rotation ticks, each row followed by its count of ticks:
The counts run from 0 to 376.
[ 13   5   4  -7  12  -6  -2 -17  -9   6  -2  13  11  10 -25   9  21  -9
  -4   6  17   1   5   0  -4 -11 -12  -5   2  29  -6   2  -2  14 -24   6
  12  -5  -3 -19 -12   4  -7   5  14  -9   2  -8  23  -4  -6  -5  -3 -12
   4   0 -13 -21  -3  18  -9   5  17  24  10  -5 -13  -5   1 -10   8   6
  -7   8]
109
[  9   4   7  -9  16  -6  -6  -7 -15   0   0  13  15   8 -25   8  20 -13
  -4   2  11  10  -1   1 -10  -8 -13  -2   7  30   2   2   0   9 -26  10
  10  -6  -3  -9 -15   6  -7   9  11 -12  -3   0  25   0  -9   0 -10 -17
   8   5 -16 -20 -10  16 -14   6  17  20  10  -8 -12  -7   0  -9  10   4
 -11   3]
108
[  6 -11  11  18  12  17   9   6  -1  -4   8   4  -5  10   1  -2  11 -10
   8  -9  -1  12   1   5  -6   1   6  29   7  29  13   3   9  -2 -18  10
  16  -3   2  13   8  11 -12   9  18 -10  -1 -13  26  -9  -1   4  18 -18
  -6  -1  -3 -20   4   7 -14  14  18   2  19  -9   9   2   0  -1  12   3
  -4   1]
369
[  4  -9   0   5  22  16   8   2 -10  11   4  -1   9   7  -7   0  27 -18
   0  -6  15   7  10  -4  -5  -6 -10  16  11  13  -5 -20 -11  16 -17   8
  -4  12 -17  -8   3  -2 -14  -7   8 -11 -13   1  17  -6  -8  10  -6  -9
  12  16   4 -18   5  27 -30   1  18   8  15 -13  12  -3   3 -13  -4   4
 -12  -7]
299
[  8  -2   1   9  16   7   5  -9  12   9  -7  11   9   2  -5   3  -3   3
 -13  -8  -3 -12 -17   5  -4  -3  -7  13   7  19   5 -17   0  30 -15   5
   7  -6 -23  -7   8   0 -31 -12   2  11  10  -7  11 -20  19   4  -8  -1
  11  -8   4 -26   8   5 -27  17  -2   4   8  -8  -1  -5   0  -6  -4   7
   1  11]
13
[  5  12   1  -5  28  20   1  -9   7   4   9  -2   6  14  -7  14  16   0
   8  -4   8  -2 -17  -9  -1   5   9  12  -2  37  11 -10  13  24 -24  13
   8  14   0   0  13  18 -11   4  16  -5   2 -19   1 -13 -10  -6   7 -19
  -2 -11  -6 -17   3  -1  -2   9  12  11   3   3   9  12   3  -5   3  -3
  -7  -4]
174
[  9   3   8  20  11 -15   4 -12   0   2  11   4  -3   2 -20   7  19   5
  -9 -11  14  -6  10   7  -1  -6  -1  20 -19  25   3  -8  11  31 -18  -5
  -1  -5  -9  -3 -13  12  -9   4  -2  -5   4  -2  14  -5 -10  11   2 -17
   8   8 -11 -10  -1  -4 -11   7  13  24   2 -13   7  -5   8  -3  15 -14
  -7  -1]
93
[  3 -12   7  14  13  -5   1  -3  -4   1  17   0  -7  -7 -20  -4  13   7
  -4 -19   3   1  13  -2   0  -8   2  28  -7  21   3 -17   4  24  -9   1
  -7  -5  -5   7   0   4  -7   0  -1  -8   3  14  31   2  -5  15  -9 -19
   9  -2  -9  -8   5  11 -23  14   8   9  17 -15   0 -15   6  -2  13  -5
 -13  -8]
90
[ -7 -16  -6   1  21  18   5  -9   0  14 -13   4  -6  15  -4   3  11   3
  -6   0  20 -11   1  -9 -11  14  -4  28  -7  32  17   5 -11   8 -22   3
   9  -8  -5   1   0   2  -5   1  15  -1  14   4   3   1   9 -10   2 -13
   4  -4   4 -15   8   7 -17  13   3  12   5  -6   6  -2 -23  -2  30  10
   0   1]
196
[  1   0   0   6  21  10   8  -6  -5   7  15  -7  14  13 -11   6  34 -10
   0  -3  23   3   5  -4   0  -2 -15  15   1  19   1 -12  -7  20 -25   7
  -3  15 -10  -3  -4   4 -10   4   8  -7  -6 -10   3 -11 -17  -4   2  -8
  12  13   4 -13   4  20 -15   0  15  14   6 -13  16  10 -11 -13  -2   8
 -14  -6]
301
[-15  -9 -11  -6  21  -5  -8  -7  -3  14  -9   4 -10   1 -11   9  13   0
  -3  -4  16  -2 -19  -1 -12   2  -3  32  -2  20  12  -2   3  30 -26   2
   0  -6 -10   3  -1   2  -7   4  -1  -2   4  -1   1  -5   9   6  -5 -28
   1  -1  -6 -12   4 -10 -23  23   3  22  -1 -13   6   0  -4   4  18  -6
  -9   6]
332
[ -5   5  -6  -5  12   9  -6 -18  -8   8  -2  13  -3   8 -15   6  13  -4
   2   5  17  -2  -5  12 -14   1  -1  14  -2  27  15   0 -16  12 -28   3
   2 -19 -13 -10 -11  -8 -16   1  10  -9  26  -6  15  -6   6  -6  -8 -24
  -6   3  -1 -14  -1   3 -11  17   9  19  -2  -6   0  -1 -10  -8  22  -6
  -2  17]
341
[  2 -20   1  13  15   7   5 -13  -7  16  -4   4  -4  17   1  13  17   4
 -14  -3  19 -10   4 -11  -1   4   3  19 -14  25   1   7   4  12 -19   2
  13   8 -13  -8   5  10   4  -2  14   2 -10   5   3   1  12  -4   8  -8
  12 -15  10 -23  14  15 -13   6  10  13  10  -2   1  -2  -8 -12  16  11
   8 -15]
52
[  1  -3   0  -3  18   0   1 -13  -3   4   8  13   0   4   4  10  10  -7
  -5   0   7  -4 -11  19  -3   2  -9  20  -8  19  13  -5   3  28 -11  17
  -1 -17 -17 -10  -8  -1 -28  -4   4  -2  -6 -16  14 -15   8   8   0  -2
   6   5  -2 -21   1  -5 -30  25   0  14  -4  -8   5   9   0  -1 -12 -19
   7   4]
146
[  8 -16  -5  10  18  11   6 -12  -7  19  -6   9  -4  17   2  14  11  -1
 -10  -7  16  -9  10 -10  -3   1   8  14 -12  29  -6   8   1   8 -17   8
  13   5 -14 -11   6   8  -2  -6  13   2  -8   7  13   7  12  -1   6  -8
   9 -12   5 -25  11  22  -9   2   9  11  12   2   1  -8 -10 -18  19  10
  10  -9]
51
[  3   1   3  16  10  -8  10 -12  -2   5  11   6 -12  -2 -16   4  18  11
 -11 -15   8  -8  15   5   4 -11   3  25 -12  23  -9 -12  15  41 -11  -3
  -9   5  -9  -4  -3   6  -9  -4   0   0   0   6  26 -11  -1  16  -5 -12
   9  -1  -6 -10   6   2 -20  12   7  15   8 -12   4 -14  18   2   1 -12
  -3  -4]
88
[  9 -12   3   7  21  16  -4 -11  -9   5   7  12   0  18  -1  16  10   4
  -2 -15   9  -2  -1 -14   1   2  13  12  -7  31   4   1   6   6 -16  15
  11   5  -5  -3   3  11  -1  -2  20  -1  -3   1  11   9  10   2   7 -17
  10 -21   6 -22  13  22 -10   6   6  10  14   4   1  -3  -8 -17  22   1
   7 -20]
45
[  3 -10   4  -8  13  -2   6 -17  -1   2   6   3 -21   4  -2   8  24  -8
  -3   4  27  -5  -4   2   1  -4  -1  30   0   8  -7  -3  -3  20  -9  15
  15  -3  -2  -2  10   3 -19  14  10   5  -3  -6  13 -21   7   0   7  -7
  -7  -5   1 -17  16  -1 -27  30   3  13   6 -14  10  12   2   6  -6 -13
   4  12]
134
[ 13   2  18   9  29  20  -8  -1   0  -4   4   4   8   5 -15   3  10   0
   6 -16  -1   4 -14 -10  -4   4  21  18   8  32   3 -12   6   4 -11  10
  14   3  -7   3   3   7 -22  -3  12  -6  11   2  14 -15   2   4  -3 -22
  11  -8  -4  -7  -9  10   2   4   9   7  11  -2   9  -2   5 -10  21  -6
  -5  -3]
32
[ 14   1   8   9  23  13  -1   0  10   9  -8   3  15  -3 -11  -2   0   3
  -4 -17  -4  -4 -13   0  -7  -2   9  12  12  22  -7 -22  -6  22 -10   7
   4  -5 -23  -6   3  -3 -33 -15   3  -2  20  -5  22 -14  16   7 -11  -8
  12  -4   1 -16   1   9 -17  10   7   2   8  -6   5 -13   2  -7   7   4
  -1  11]
20
[  7 -12   3   8  19   9   1 -15  -8   6   5  11  -1  19  -5  19  10   3
  -7  -8  13  -4  -5 -10  -3   8  11  16 -17  33   7   7  16  11 -19  10
  14   8 -10  -4   0  16  -1   2  16   3  -5  -3   4   2   8  -1   8 -17
  11 -21   1 -19   8  16  -7   9   7  17   9   5   1  -2 -10 -17  21   1
   9 -17]
46
[ -4 -13  15   8  24  18   2  -2  -7  12 -12   0  -3  12  -2   1  21  -5
  -7   1  16   1   3 -12  -6   9  -8  29   2  26   9  12  -5   1 -15  -2
   6   2 -12  -2   1  -2  -3  -2  12   5  -4  16  17 -11   6   3 -10 -12
  17   2  10 -13  -4  17 -21   4   8   6  11 -12  15 -11 -21  -1  11  18
  -2  -9]
61
[  3 -15   2  13  23   8  -1   1  -8   7  16   5  13   9  -4   1  25 -13
  -5  -8  14   9  12  -1  -9   4 -15  16  -4  18  -1  -8  -6  17 -16  16
  -3  -2 -16  -5 -14   1 -15  -3   9 -12  -5  -3  15   1  -8   6  -5  -8
  17  14   2 -11   0  22 -21   3  10  15   2 -10  11   3 -16 -16   9  -1
  -9 -13]
294
[ -5  11  23   6  17   7   7 -19   1   4  14   3 -10   8 -13   5  19  12
  -8  -6  12  -5   2  -3   3   2  -6  30  -8  31   9   3  11  32  -8  -7
  -7   5  -1  -5   4   4  -2   2  11  16   0   3  19 -26  -5  -1 -10  -9
  12 -10  -3  -1  -2  11 -15  16  -3   4   0 -12  10  -7  -8   5  -9   5
   5  -7]
76
[ -4  -9 -14  -7  22  -2   2 -12   1  23  -2   2 -13  -2  -4   8  10   0
   4  -8  22   1   0  -3  -8  -4   4  20   4  18  -1  -8 -13  29 -23  11
   1  -5  -4   8  11  -3  -3  -3   6  -9  12   3  17   4   3   6   0 -17
  -9  -3  -8 -12  22   3 -24  16   7  15   8  -7   5 -12 -12   2  21  -4
  -6   9]
329
[  5   8  12  10  12   0  10 -25   3   5  17   5 -12   4 -14   7  13  14
  -6 -14  12  -9  17   2   6  -5   1  24 -14  28  -3  -3   2  38  -6  -4
  -7   8  -2  -8   4   2  -4  -3   8   9   6   1  28 -16  -7   4  -5  -5
   9 -10 -10  -4  11  10 -12  14   3   5   4  -8   6 -11  -1   1  -1  -2
   5  -7]
81
[  5  -5  -6  11  13  15   3  -5   7  11  13  -9  18   5   0   7  19   0
 -10  -2   9  -7  -3   4   0   2  -6  16   0  25   2 -26  -9  35 -17  10
  -7   3 -22  -4  -1   7 -26  -6   4  -6   3 -15   2 -10   3  -8   4  -3
   6   3  11 -23   6   4 -24  13   3   3   1  -8   6  14   1  -9 -13  -2
  -7   4]
157
[ 10   0   0  -2   5  -6  -1 -16 -14  -2   9   4   5   7 -25   8  28  -1
 -12   2  23 -12   6  -4   4 -18 -12   4  -4  21  -3 -12  -1  19 -25   1
   5   2  -5 -12  -7  10  -8   8   7  -5  -2   0  10   0  -7  -4   0 -16
   4  -2  -4 -26   2  13 -16   6  16  19  13 -11 -15  -2   5 -11   9   2
 -13   2]
104
[  0   9   7 -12  32  10   6  -3  -4   5  -1   2   8   5  -9   7  19 -13
  11  -6   5  17 -13  -3  -9  -4  -7  14  15  23  10  -6   6  24 -23   9
   1  16  -1   2   6   1  -6   3   8   0 -12  -2  15 -18 -13   8 -12 -14
  12   7  -9  -8  -1  12 -16   8  15  14   6  -9  13  -2   0   1  -7   3
  -9  -6]
310
[  5  -4   5  -8  20   3   3 -21  -6   4  12  14 -10   5   3   8  11 -13
   6   1  22   3  -1  13  -5   5  -9  21  -5  15   5   8  -5  11  -7  23
  13 -20   0  -2  -3  -2 -20   9   8  -4   8 -14  23 -15  -3   6  10  -8
  -5   4 -10 -15   8   5 -21  23   1  20   1  -8  17   9 -16  -1   5 -18
   6  10]
138
[  3 -13   7  13  22  10   4  -4  -8  20 -17  12   0  14   2   6  11  -7
  -6  -3  13   1   8  -4 -10   8  -1  19  -8  29   1  19  -6   1 -19   6
  13  -2 -16  -8  -3  -1  -1  -7  11  -1  -5  12  20  -1  10   6   0  -8
  13   4   3 -17   2  18 -12  -4   8  14  10  -1  15 -11 -17  -7  22  11
   5  -9]
56
[ 10  10   0  11  21  19   9  -6   8  12   3  -6  23   5  -4   8  17  -6
   1  -4  12  -7  -3   4  -1   0   3   7   1  28  -5 -16  -7  26 -23  13
  -2   6 -18 -10   1   4 -29  -7   8 -11  11 -19   7 -14  -4  -6   6  -5
   6   9   1 -21   2   6  -8   0  16  12   4  -5  17   9   3  -8  -4  -4
  -6  11]
162
[  0   6  10  14   2  19  14 -14   3  -2   0  13  -4  14 -15  -2   6   9
 -11  -5   1 -13   6  10  -2  -2   3  28  -3  29   4  -1   0  25 -11  -6
  -2   4 -10 -21   1   3 -14  -5  22  15  16 -14  23 -25   6  -5  -8  -1
  12 -10   1 -13   1  10  -7  15   7   3  -2  -3   2  -8   7  -3   2   0
  15   6]
215
[ -6  -2  -2   1   6  15  -9 -11  -8  -1   8  10   9  17 -16   5  13   1
   2   7  11   1  -9   8 -11   7  -2  17   3  29  15  -1  -9  17 -22   4
  -5  -7 -11 -13 -11  -3 -14   1  21  -3  23 -18  18  -4   5 -12  -4 -21
   0  -4   3 -14  -4   9  -9  21   6   9  -4  -8  -7   3 -16 -13  12   3
  -2  13]
347
[ -5  14  25   6  21   5   6 -13   0   1   7  10 -10   5 -12   0  14   8
  -6  -8   3   1  -1   3  -2   3  -7  31  -5  31  10   5  13  31  -6  -8
  -9   3  -7  -4  -5   0  -2  -1   9  13  -3   6  27 -26  -2   9 -15 -12
  16  -5  -4   1  -5   6 -15  16   1   5   3 -11   9 -12  -4   8  -8   4
   3  -8]
77
[  2  13  -4 -16  25   4   8 -15   3  14   1  -2  -7   9  -9  16  23  -1
   5  -4  12   0  -8  -3   0 -10  -1  14   9  21  -3 -11   8  38 -24   6
  -1  23   1  -6  19   6  -2   1  11   4 -14  -9  11 -17 -11   5  -3  -8
   2  -7  -8 -16  10   6 -17  12  11   7   6  -5   6  -1   4   2  -9   4
  -7   1]
314
